One vector is turned by the same rotation once a step. Each row is the vector after some number of steps, and that number follows the row.
The counts run from 0 to 353.
[149 148 142 132 139 136 172 115 105 118 135 165 114 145 119  67 164 137
  94 128 183 132 140 135 140 171 134 117  87 148 127  50 112  92 107 122
 124 100 128 177 130 107 150 150 107 126 147 160 165 163 136 113 104 108
 117  72 134 147 102]	288
[112  89 131 140 118  74 130 123 101 127 119  96 164 132 152 152 108 134
 114 105 101 161  78 133 133 104 135 145  78 110 159  99 117 175 115 106
 130  94 103 166  90 122 156  71 121 160 129 129 150 176  92 119 133 126
  81 125 125 168 138]	276
[100 100 120 116  87  67 111 109 184 121 127 103 106 142 119 118 149 150
  81 135 147 145 101 116 109 114 161 109 140 126 171  80  88 113 155  78
 103 140 160 158 156  88 132 113  92 128 154 121 150 100 116 154 100 132
  99 150 127 138 128]	29
[ 82 143 153 123  98  96  86 135 131 142 139 132 171 145 121 139 152 150
 189 129 137 142 148 116  85  97 147 173 135 114 118 108 135 152 168 177
 126 181 149 129 154 121  79 142 141  94 151 137  93  94 145 118 142 174
 128 174 127 151 131]	168
[142 134 137 197 155 109 131  72 122 116  91 108 149 110  71 148 163 107
 146 121  99 178 130 109 130 157 128  57 109 112 138 105 149 159 133 116
 132 121 101  98 103 141 116 101 131 113 119 173 136 135 124  85 121 128
 129 127 169 128 114]	52
[109 103 126 142 116  68  96  95 176 100 118 134 127 137  98 131 154 143
 106 115 150 153  95 126 101 121 140 121 143 130 157  60  82 122 151  86
 118 147 147 167 143  88 134 109  88  99 181 145 141 117 134 126 109 133
 101 152 156 145 122]	28
[147 174  80 111  95 165 193 115 140 144 145 144  94 123 134 105 115 191
 109 152 163 123 126 142 140 104 137 102 101 103 148 132 149 116 124 145
 142  81 126 163 141 125 137 188  95 134  66 109 117 120 135 187 104 121
 112 112 111 136  94]	261
[150 139 170 130 110 100 123 105 149 167  84 124 126 143 138  88 148 155
  75 102 108 155  82 138 109  69 129 155 102 125 145 118 100  80 110  88
 136 124 150 156 158 112  91 116  93 147 173 124 166 113 143 130 121 147
  80 133 150 125 140]	64
[165  73 102 113 111 165 165 150 148 120 133 176 133  93 142 131  95  76
 109 142 134 188 120  92 124 122 145  86 146 148 165 131 159 121 120  66
 135  85 143 138 139 143 144 113  97 119 174 168 108 139 149 122 131 152
 116 121 100 158 130]	190
[132  95 109 125 120 135 146 111 148 122 133  73 123 142 129 130 156 115
  79 116 160 139 115 136 125 196 144 134 103 114 123 129 118 114 128 106
 127 100 144 162 102 117 165  84 145 177  83 152  95 207  81 139 102 139
 144 119 122 177 136]	279
[147 136 158 109 126 126 138 119 137 199  58 154 103 130  95 156  81 146
 120  99 109 113  85  98 142  52 110 137 112 134 124 132 131  89 110 137
 133 111 117 131 138 124 135  94  89 129 166 142 145 112 175 140 118 136
 132 112  98  92 114]	99
[120 128 145 142 179 141 161 109 118 138  54 136 148 162  86 148 145 108
 124 139 112  99 139 104 130 136 135  88 121 142 138 112 144 135 116 130
 147  62 113 115 133 102 160 134 125 190 166 148 140  88 134 117 123  83
 110  76 120 116  94]	348
[ 82 142  66 137  96 114 130 122 179 128 157 119 130  83 132 155 145 180
 147 137 113 140 133 120 102 104 127 100 132  90 156  98 116 168 136 128
 125 149 116 148 155 138  98 118  92 107  77 121 107  98 130 126 135 136
  94 160 104  89 126]	0
[127 110  90 134 131 131 146 139 115 119 134 101 168  94 136 112  88 135
  78 134 154 161 177 115 115 158 154 128 116 146 128  63 162 192 148  81
 103 110 131 122  77 168 159  97 129 106 106 144 129 164 137 100 156 153
 140  95 143 177 134]	245
[107 135 156 128 132 143 166  98 145 167 100 113 120 173 118  86  90 201
  92 109 172 116 134 141 146  88 183 146  61 157 124 107  86 145 148 134
 158  95 127 125 139  98 116 116 126 155 134 100 124 104 152 139 141 141
 106 118 126 132 113]	39
[143 157 160 104 105 111 143 113 114 159 101 134 106 171 126 115 150 124
 109 176  98 110  99 117 123  83 120  87 146 131 145 129 154 137 134 175
 130 123 150 147 160 116 128 201 101 111 163 134 133  72 146 146 118 131
 122 138 143 109  69]	126
[139 144 165 110 125 106 154 127  97 146  72 160 123 183 116 105 137 121
  91 155  88 118 119 130  88  74 109  79 156 129 145 117 143 146 133 167
 129 131 138 147 157 131 105 187 118 100 177 105 160  83 178 130 128 132
 107 139 155 112  92]	125
[135 151 111  82  78 169 154 161 133 156 172 111 133 115 185 111 132 164
  99 144 165 181 152 139 118 121 149 167 126 142 123 133 144 111 136 116
 125 146 182 129 170 125 103 131 133 142 108 123 105 145 145 169 135 165
 141 155  91 169 108]	200
[139 128 128 145 101 129 156 125 168 136 127 105 101 123 130 105 186 128
  83 122  85 208 127 125 123 155 118 100 133  83 151 137 129  97 104  78
 120 156 146 138 160 135  90 109 131 130  68 160 128 134 137 121  83 136
 133 146 138 105 163]	60
[175 131 142 161 135  84 144  66 137 159 112 114  97 140  95 133 127 126
  80 135  88 142  74 122 100 110 107  88 144 121 154 112 116  88 142 139
 124  89 139 139 151 145 129 118  81 150 150 127 201 134 126 114  99 141
 107 110 169 133  77]	320
[162 109 170  75 132 140 175 141  91 127 115 161  99 163 138  83 123  92
 102 136 152 153 120 101 144 129 137  95 156 142 132  99 159 120 127 108
 102 102 149 118 162 135 151 162 136 126 200 150 171 143 154 107 119 129
 154  91 125 176  96]	155
[151 160 112 144 107 111 142  83 131 141 118 149 141 143 112  98 134 163
 117 138 160 120  89 154  79  88 152 139 107 114 140 114 123 104 154 160
 126  91 122 178 136 120 105 188 108 116 128 110 131 108 132 174  98 151
  72 117 166 153  79]	259
[117 129 104 112  68 127 132 168 163 126 150 140 164  83 181 168 133 131
 117 141  82 180 112 114  73  97 113 153 174 120 148 112 124 101 129  98
 110 157 151 153 147 170  91  87  95 104 136 116 132 123 157 117 137 145
 114 154  91 132 139]	195
[118 170 124 144 123 134 127 115  96 118 139 125 138 119 128 137 120 159
 143 146 131 140 177 114 110 120 129 112 194 108 129 104 153 219 172 168
 113 105 137  94 146 178 107 155 166 123 116 103 152 134 120 135 136  92
 168 136 147 184 119]	211
[166 129 162 164 145 142 177  75 145 150 100  97 109 168 101  86 160 107
 106 141 140 103 115 129 118 157 154 116 104 114  93 159 118 108 129 151
 137  49 133 144 126 126 101 132 143 175 114 150 141 173  89 122  91 131
 111 100 169 137 126]	314
[111 100 153  94 115 125 145 170 125 177 103  48 129 143 156 135 122 106
  74 153 118 125 119  86 126 131 150 139  97 145 116 134 184 156 114  96
 122 140 148 106 113 125 170  80 110 162 130 153 108 129 125 121 158 137
 147 118  92 121 137]	110
[129 109  89 139 121 125 139 117 129 102 143 131 129 128 119 136 148 103
 156 158 158 160 140 110 133 152 163  57 141 115 160 120 171 189 163 132
 137  87 133 125 130  96 163 183 141 130 133 156  93 118 101 159 108 120
 141 131 133 200 119]	217
[131 174 151 137  94 144 107 115 109 133 133 154 175 117 141 136 106 170
 144 129 149 167 161 173  98  89 119 183 128 171 104  87  92 121 134 175
 164 147 156 150 123 147 101 117 162 109 148 131 115 147 169 124 149 139
 149 136 105 154 113]	203
[124 108 100 126 112 145 176 149 146 123 136  91 123 138 128 135 144 128
  71 113 136 154 133 143 112 187 133 142 108 119 125 101 104 119 113  87
 109  94 121 159 105 145 149  60 169 151  70 137 108 222 119 122 112 128
 156 114 104 164 159]	280
[137 128 134 136 144 172 188  92 135 135 109 138 120 125 134 116 104 129
 109 102 150 122 132 141 136 133 125 109 100 127 105 137  84 138 108 122
 138  41 112 136 127 173 126  84 156 188 115 125 145 193 110 118 138 114
 144  83 111 155 125]	14
[148 148 150 132  84 124 139 145 117 190 114 171 129  80 156 164  90 174
 161 132 146 141  89 135 140  99 114 167 111 159 141 121 107  89 102 155
 167  95 119 186 118 130 118 114  71 138 114 110 127 120 142 157 105 110
 102 117  86 149 123]	232
[159 124 127 132 161 171 166 125 109 137  96 184 156  99 110 164 112  83
 144 137 122 141 149  92  90 159 110 109 150 130 114 129 164 132 145 125
 119  93 110  98 127 192 108 119 141 122 147 148 137 154 164  85 141 154
 142 100 133 152 108]	184
[ 76 138  74 140 112 103 124 114 170 134 135 143 160  90 125 166 142 167
 179 135 125 124 117 124  91 108 127 126 118  98 146  90  99 171 120 122
 124 137 118 172 140 119  95 120  79 134 100 140  90  98 127 121 146 125
  69 146  94  71 120]	1
[136  94 136 137 100 105 132 111 134 123 132  69 143 143 135 135 150 129
 112 136 155 144  92 147 134 155 144 134  91 115 137 134 126 137 130 123
 136  97 158 182 112  94 163 106 139 185 111 163 104 187  60 151 101 135
 123 122 120 191 134]	278
[122 161  87 136 102 105 115  95 152 157 126 123 129  80 117 176 104 176
 166 135 115 100  98 114 140  79 114 116 149  78 138 134 121 170 128 164
 139  98 121 167 133 144 138 131  69 164  99 125 129 127  98 172 117 110
 109 112  96  97 105]	267
[160 159 152 184 156 115 161  76 114 128 102 149 140 126  95 134 149 115
 123 118  83 162 120 132 111 159  89 104 116 135 122  93 120 110  97 141
 135 110 105 147 127 166 107 119 108 135 133 159 175 149 142  62 126 122
 116  85 156 102  93]	318
[103 148  78 120 132 125 157 114 171 141 168 105  74 114 112  92 133 182
 141 155 169 113 149  76 165 133 152 108 135 100 128  78 126 162 131 117
 123 142 156 155 165 110 152 145  80 113  95 155 128 117 113 146 100 118
 142 115 107  84 127]	297
[149 126 137 148 182 137 162  79 136 132  68 152 130 161  70 128 140 104
 120 124 138 113 125 106 136 142 146  76 115 132 133 115 156 144 147 122
 145  73 112  98 134  90 153 158 140 156 169 173 140 105 120 121 119 115
 119  89 146 138 100]	349
[125 133 182 162 115  75 118  96 112  88 118 125 150 141 121 117 192 134
 115 124 111 148 112 154  93 155 115 156 123 116 124  82  83 114 120 148
 115 111 124 207 113 140 103 114 147 126 117 150 156 184 113 102  99 101
 126 124 164 173 153]	283
[129  99 137 143 107  80 125 113 119 124 133  80 156 143 145 129 132 132
 128 121 123 161  77 148 153 120 138 127  80 114 153 110 112 174 115 121
 142  96 123 179 102 104 163 101 120 174 130 145 130 172  63 121 114 122
 102 134 123 189 149]	277
[170 131 118 147 144 196 173 128 112 140 102 159 138  88 126 162 131  79
 162 154 148 132 152  84 100 178 132 106 153 123 102 149 171 124 122 142
 123  87 132 100 124 186 124 128 137 143 124 150 114 155 140  98 119 137
 155  90 118 139  95]	183
[140 132 125 182 172 137 157  99 106 129  88 117 141 110  95 138 140 109
 136 127 104 165 150 102 143 163 120  56 103 120 137 100 154 186 110  99
 149  95  90  98 104 148 124 109 137 133  92 170 134 124 125  74 134 120
 130  96 151 125 130]	51
[109 148 134 121 149 147 126 108 156 165  94  87 122 128 117 117  99 162
  69 132 138  69 142 103 127  94 148 135 146 149 112 113 107 150 123  95
 133 106 163 120 135 120 173  98 107 184 163 126 140 117 138 148 173  95
 145 104  89  91 121]	74
[111 106  86 129 111 120 157 123 146 116 146 142  99 106 108 155 161 151
  91 135 119 195 147  98 118 181 104  73 148 132 168  62 111 118 112  73
 117 152 117 145 148 144 159  81  97 122  95 147 150 148 151  94 112 114
 159 109 109 138 126]	25
